(in the rows, 128 means zero)
Rotation paths and how fast each direction turns (deg/step):
Each turn is a multiple of 5 degrees from 10 to 175, or 0.
Each row of a path follows its step; steps can be skipped.
Path 1:
step 0: [128 135 110 128 126 134 126 132 127 125 142 131 126 136 129 132 123 125
 140 136 131 136 142 141 129 145 139 119]
step 1: [120 138 129 133 121 134 130 133 136 127 104 131 134 126 131 131 123 133
 132 136 130 134 121 133 141 132 109 140]
step 2: [132 119 114 125 137 117 119 134 123 122 139 123 132 135 115 118 133 124
 121 145 133 117 134 131 135 130 120 135]
step 3: [103 117 124 127 138 132 126 125 125 131 119 130 126 131 149 130 117 119
 137 125 130 123 131 135 129 136 134 132]
step 4: [124 122 122 136 119 132 145 134 137 135 131 124 136 128 111 131 137 122
 146 142 133 131 126 121 123 131 125 133]
step 5: [114 138 122 122 131 127 113 114 129 114 126 143 130 135 127 116 136 120
 131 127 139 126 123 132 129 117 120 129]
step 6: [137 124 127 122 132 126 128 125 121 139 111 120 138 132 131 130 130 126
 134 138 147 124 146 132 116 138 131 123]
step 7: [125 138 121 129 134 119 144 127 127 128 130 138 137 125 127 128 128 113
 135 125 132 132 111 130 147 142 130 126]
step 8: [120 133 123 113 129 128 133 138 130 136 120 131 119 133 127 114 146 137
 123 138 134 129 130 135 122 122 129 145]
step 9: [128 114 122 136 120 118 128 116 140 128 126 130 131 151 127 118 122 126
 127 122 136 122 130 137 136 138 136 118]
Directions:
[131 128 127 126 122 128 131 128 125 131 129 130 128 132 124 136 127 130
 125 132 132 123 131 123 129 126 131 131] -> 160
[126 133 128 128 125 132 132 129 128 128 130 129 133 128 124 124 131 132
 125 128 126 129 124 132 128 122 122 133] -> 110
[129 129 129 126 128 124 126 130 130 123 126 128 122 124 124 128 132 125
 128 132 129 131 122 121 131 127 127 133] -> 120
Path 2:
step 0: [135 125 134 133 121 142 136 128 127 111 139 123 122 121 122 130 121 120
 137 109 128 132 120 135 122 120 116 135]
step 1: [146 128 121 125 148 125 133 117 120 118 141 118 117 127 120 134 136 119
 127 133 138 134 130 129 124 125 132 129]
step 2: [136 142 121 119 128 127 134 125 120 127 123 134 136 134 117 143 128 136
 117 143 122 132 124 133 135 121 144 118]
step 3: [115 127 119 122 118 132 126 134 131 119 133 138 146 119 113 137 119 131
 134 128 117 126 128 136 128 135 119 115]
step 4: [119 125 119 127 146 128 121 137 133 120 122 115 125 130 117 123 125 128
 132 115 130 137 143 128 128 138 112 125]
step 5: [139 123 130 129 135 127 132 129 134 138 109 120 125 130 110 123 130 134
 115 117 132 136 132 119 124 128 145 134]
step 6: [136 129 120 130 111 142 137 132 136 132 136 135 135 126 129 127 135 123
 126 117 114 134 120 119 118 126 145 125]
step 7: [132 123 114 128 126 130 123 124 130 119 149 129 120 140 133 119 118 120
 127 130 113 137 126 133 114 129 116 125]
step 8: [144 130 130 119 138 117 131 117 124 134 125 124 118 143 118 127 118 128
 135 136 116 133 129 131 142 137 121 133]
step 9: [130 134 142 128 115 123 141 137 131 122 124 132 127 126 112 133 127 123
 136 124 122 132 130 130 152 122 138 123]
Directions:
[138 125 131 130 130 132 130 125 123 127 129 133 128 126 133 126 126 127
 127 128 126 132 126 125 126 126 125 127] -> 55
[126 130 126 126 136 125 127 124 129 134 126 128 127 130 125 127 130 125
 125 131 130 133 127 126 129 123 123 132] -> 110
Path 3:
step 0: [135 116 114 127 116 120 117 135 136 127 127 124 129 120 130 116 119 119
 135 117 146 122 121 123 129 124 125 117]
step 1: [129 109 133 128 131 123 139 126 117 128 115 137 141 123 126 122 129 125
 119 126 141 137 115 117 122 131 129 116]
step 2: [120 124 129 125 136 129 129 103 131 132 122 134 123 145 127 119 127 119
 121 123 135 141 126 121 128 139 134 139]
step 3: [137 130 130 121 136 133 132 131 143 119 114 120 115 129 129 110 131 134
 121 122 132 120 134 127 125 142 128 142]
step 4: [131 116 114 129 130 128 119 143 132 127 114 129 129 125 123 122 137 136
 118 112 114 135 133 140 131 130 131 125]
step 5: [118 131 129 143 118 129 118 133 131 120 116 117 134 131 109 124 138 121
 135 122 126 142 122 119 127 124 136 121]
step 6: [120 122 139 132 111 116 132 125 131 144 124 116 116 121 116 119 132 122
 120 137 141 131 128 129 124 123 132 130]
step 7: [122 124 115 127 120 127 128 128 125 129 109 123 119 126 149 127 127 124
 113 142 141 131 134 122 135 130 126 126]
step 8: [141 129 108 129 137 141 132 112 137 128 112 129 139 117 128 127 134 121
 124 131 135 129 133 129 122 128 136 122]
step 9: [130 126 113 122 137 134 140 129 136 128 135 131 112 127 118 115 134 119
 131 114 128 134 122 120 124 122 136 116]
Directions:
[130 125 134 129 129 129 128 125 125 130 130 129 120 133 124 129 132 131
 132 133 131 132 128 125 131 129 128 127] -> 90
Path 4:
step 0: [128 138 124 112 136 114 133 133 133 133 128 107 126 132 127 118 132 134
 123 126 133 142 130 118 137 122 125 129]
step 1: [109 126 123 108 132 120 127 136 136 138 126 124 129 137 123 119 128 130
 137 143 124 133 131 130 140 131 131 125]
step 2: [107 124 128 115 144 124 123 132 126 138 117 121 122 120 123 130 140 123
 137 128 138 124 129 126 125 131 122 125]
step 3: [124 121 128 116 127 124 134 120 132 139 112 121 133 115 127 133 137 136
 136 131 147 134 136 130 134 119 125 137]
step 4: [119 119 137 116 124 125 117 122 124 148 126 120 133 130 132 131 124 124
 129 136 134 132 133 130 126 111 141 139]
step 5: [135 132 130 121 142 122 118 136 130 140 129 108 120 125 124 130 134 122
 123 129 132 140 135 125 122 112 134 132]
step 6: [137 129 126 110 133 118 133 139 134 136 120 117 123 132 129 120 132 135
 137 139 119 138 136 137 131 124 132 136]
step 7: [117 131 138 105 142 120 122 137 126 138 133 130 121 125 131 124 128 130
 146 130 125 125 134 135 122 130 129 129]
step 8: [124 131 136 112 138 124 136 135 123 140 123 132 125 117 122 133 139 134
 132 121 143 135 134 138 128 118 116 124]
step 9: [118 122 144 111 126 121 139 125 117 138 116 126 130 131 133 125 125 139
 123 127 137 133 131 133 135 115 132 135]
Directions:
[126 123 130 128 125 126 131 127 124 128 129 132 124 123 121 130 129 131
 132 128 129 123 124 125 129 124 125 132] -> 65
[129 129 127 131 128 128 122 132 128 132 125 130 124 131 122 129 132 124
 127 120 131 129 126 130 125 129 127 124] -> 125
[130 123 131 133 127 120 128 129 133 128 133 126 124 130 131 124 129 122
 127 129 126 130 128 127 131 125 126 129] -> 65
[130 131 128 124 124 127 128 122 128 130 133 129 135 129 130 130 130 126
 132 121 128 128 129 127 127 123 123 127] -> 80
